In the data rows, 128 means zero.
Each group is a cloud of points together with its mirror image through one shared centre. The rows also spread widely along one direction, which tells nothing about the groups. Groups are numbered from 0 in the order they first appear among the rows asked about.
Each row in order, then its group:
[131, 159, 118, 88, 155, 130, 86, 96, 117, 98, 196, 163] >> 0
[168, 166, 96, 54, 204, 139, 81, 69, 103, 112, 175, 178] >> 1
[172, 137, 118, 100, 153, 174, 94, 119, 131, 99, 184, 160] >> 0
[134, 87, 130, 172, 106, 136, 170, 170, 141, 155, 66, 95] >> 0
[162, 171, 114, 118, 177, 170, 93, 131, 117, 65, 241, 156] >> 2
[177, 152, 119, 76, 155, 190, 67, 116, 123, 91, 224, 173] >> 0
[104, 97, 153, 158, 78, 102, 174, 141, 167, 165, 63, 66] >> 3
[137, 175, 126, 78, 163, 138, 77, 88, 108, 83, 217, 176] >> 0
[151, 160, 145, 51, 129, 166, 75, 77, 119, 116, 177, 188] >> 2
[130, 89, 128, 169, 108, 139, 165, 175, 140, 159, 60, 91] >> 0
[98, 84, 156, 214, 52, 129, 177, 203, 144, 143, 72, 73] >> 1
[162, 128, 120, 105, 144, 166, 98, 128, 128, 105, 168, 148] >> 0
[118, 143, 134, 122, 132, 114, 129, 118, 116, 127, 140, 145] >> 0
[144, 104, 126, 146, 117, 152, 142, 158, 132, 139, 101, 112] >> 0
[121, 142, 124, 114, 139, 115, 111, 106, 114, 114, 157, 144] >> 0
[116, 131, 126, 134, 140, 108, 123, 122, 119, 124, 126, 134] >> 0
[135, 142, 144, 123, 102, 171, 98, 147, 129, 77, 200, 145] >> 1
[146, 151, 148, 79, 113, 143, 104, 99, 172, 104, 189, 140] >> 3
[107, 95, 153, 189, 61, 140, 160, 188, 146, 123, 104, 88] >> 1
[91, 111, 131, 179, 112, 84, 166, 143, 131, 153, 67, 88] >> 0
[171, 170, 84, 46, 216, 145, 80, 66, 105, 108, 191, 188] >> 1
[118, 145, 130, 116, 140, 119, 118, 110, 124, 114, 162, 153] >> 0
[106, 100, 153, 184, 67, 135, 153, 184, 142, 127, 111, 90] >> 1
[121, 146, 123, 118, 139, 112, 117, 111, 116, 117, 148, 144] >> 0
[108, 91, 108, 170, 146, 71, 195, 134, 135, 196, 0, 82] >> 1
[143, 134, 101, 134, 172, 148, 100, 137, 81, 112, 143, 162] >> 3
[151, 148, 145, 88, 120, 144, 107, 96, 168, 106, 186, 130] >> 3
[139, 133, 148, 89, 128, 134, 105, 89, 114, 138, 126, 154] >> 2
[112, 96, 98, 196, 148, 114, 151, 169, 82, 149, 63, 110] >> 3
[122, 156, 118, 105, 149, 127, 102, 97, 115, 110, 177, 153] >> 0
[104, 124, 133, 156, 147, 94, 138, 121, 106, 133, 105, 108] >> 0
[79, 102, 121, 171, 94, 73, 174, 157, 133, 162, 56, 95] >> 0
[117, 112, 147, 134, 79, 112, 162, 138, 173, 151, 91, 91] >> 3
[157, 161, 103, 75, 188, 127, 97, 83, 112, 126, 151, 171] >> 1
[148, 145, 143, 72, 123, 153, 94, 86, 123, 134, 138, 162] >> 2
[158, 147, 145, 56, 143, 158, 84, 79, 109, 124, 161, 170] >> 2
[136, 130, 152, 94, 115, 138, 113, 97, 119, 146, 110, 147] >> 2
[97, 121, 131, 143, 125, 97, 142, 134, 118, 142, 100, 114] >> 0
[112, 118, 101, 166, 128, 128, 134, 173, 121, 107, 142, 106] >> 2
[143, 120, 105, 156, 162, 134, 127, 144, 77, 128, 110, 145] >> 3
[158, 168, 96, 97, 183, 165, 72, 126, 118, 55, 253, 164] >> 2
[162, 132, 123, 109, 143, 172, 103, 131, 129, 106, 161, 148] >> 0
[114, 97, 109, 156, 142, 81, 190, 132, 126, 190, 6, 96] >> 1
[124, 69, 135, 194, 88, 125, 189, 179, 143, 174, 28, 76] >> 0
[151, 155, 143, 67, 117, 159, 96, 93, 167, 105, 204, 141] >> 3
[152, 167, 144, 58, 115, 159, 83, 89, 162, 86, 225, 154] >> 3
[162, 163, 142, 62, 117, 156, 83, 93, 160, 93, 213, 150] >> 3
[112, 88, 108, 201, 146, 112, 159, 171, 82, 157, 51, 107] >> 3
[123, 112, 106, 169, 153, 128, 143, 159, 79, 136, 90, 136] >> 3
[99, 87, 161, 218, 58, 123, 181, 200, 155, 148, 73, 72] >> 1
[141, 97, 130, 158, 114, 145, 152, 162, 132, 148, 95, 107] >> 0
[85, 105, 130, 182, 101, 76, 176, 152, 125, 165, 50, 85] >> 0
[113, 75, 109, 214, 141, 98, 181, 188, 84, 167, 21, 102] >> 3
[124, 127, 141, 126, 88, 134, 137, 123, 184, 153, 111, 104] >> 3
[114, 112, 153, 130, 77, 113, 159, 132, 174, 144, 103, 95] >> 3
[158, 167, 88, 96, 188, 163, 74, 121, 126, 54, 255, 167] >> 2
[90, 118, 117, 139, 112, 89, 147, 136, 129, 147, 83, 114] >> 0
[149, 176, 115, 72, 170, 143, 74, 84, 104, 89, 216, 188] >> 0
[81, 97, 132, 188, 93, 78, 185, 158, 126, 172, 37, 81] >> 0
[108, 90, 152, 152, 87, 102, 170, 128, 135, 189, 13, 95] >> 2
[130, 142, 155, 99, 96, 134, 129, 112, 173, 121, 149, 114] >> 3
[132, 164, 124, 93, 155, 131, 89, 93, 114, 99, 197, 167] >> 0
[123, 138, 156, 118, 98, 128, 134, 115, 178, 127, 139, 102] >> 3
[182, 153, 125, 81, 167, 191, 71, 114, 124, 88, 214, 169] >> 0
[116, 145, 125, 110, 143, 120, 114, 109, 121, 113, 160, 147] >> 0
[124, 104, 107, 143, 158, 84, 173, 124, 122, 173, 39, 112] >> 1
[92, 126, 130, 157, 115, 92, 160, 143, 122, 142, 84, 106] >> 0
[84, 98, 134, 181, 103, 78, 182, 154, 122, 172, 42, 88] >> 0
[123, 159, 126, 96, 150, 127, 96, 94, 111, 99, 181, 154] >> 0
[120, 119, 150, 128, 79, 122, 156, 133, 177, 147, 112, 100] >> 3
[98, 116, 123, 155, 122, 96, 151, 141, 112, 147, 90, 110] >> 0
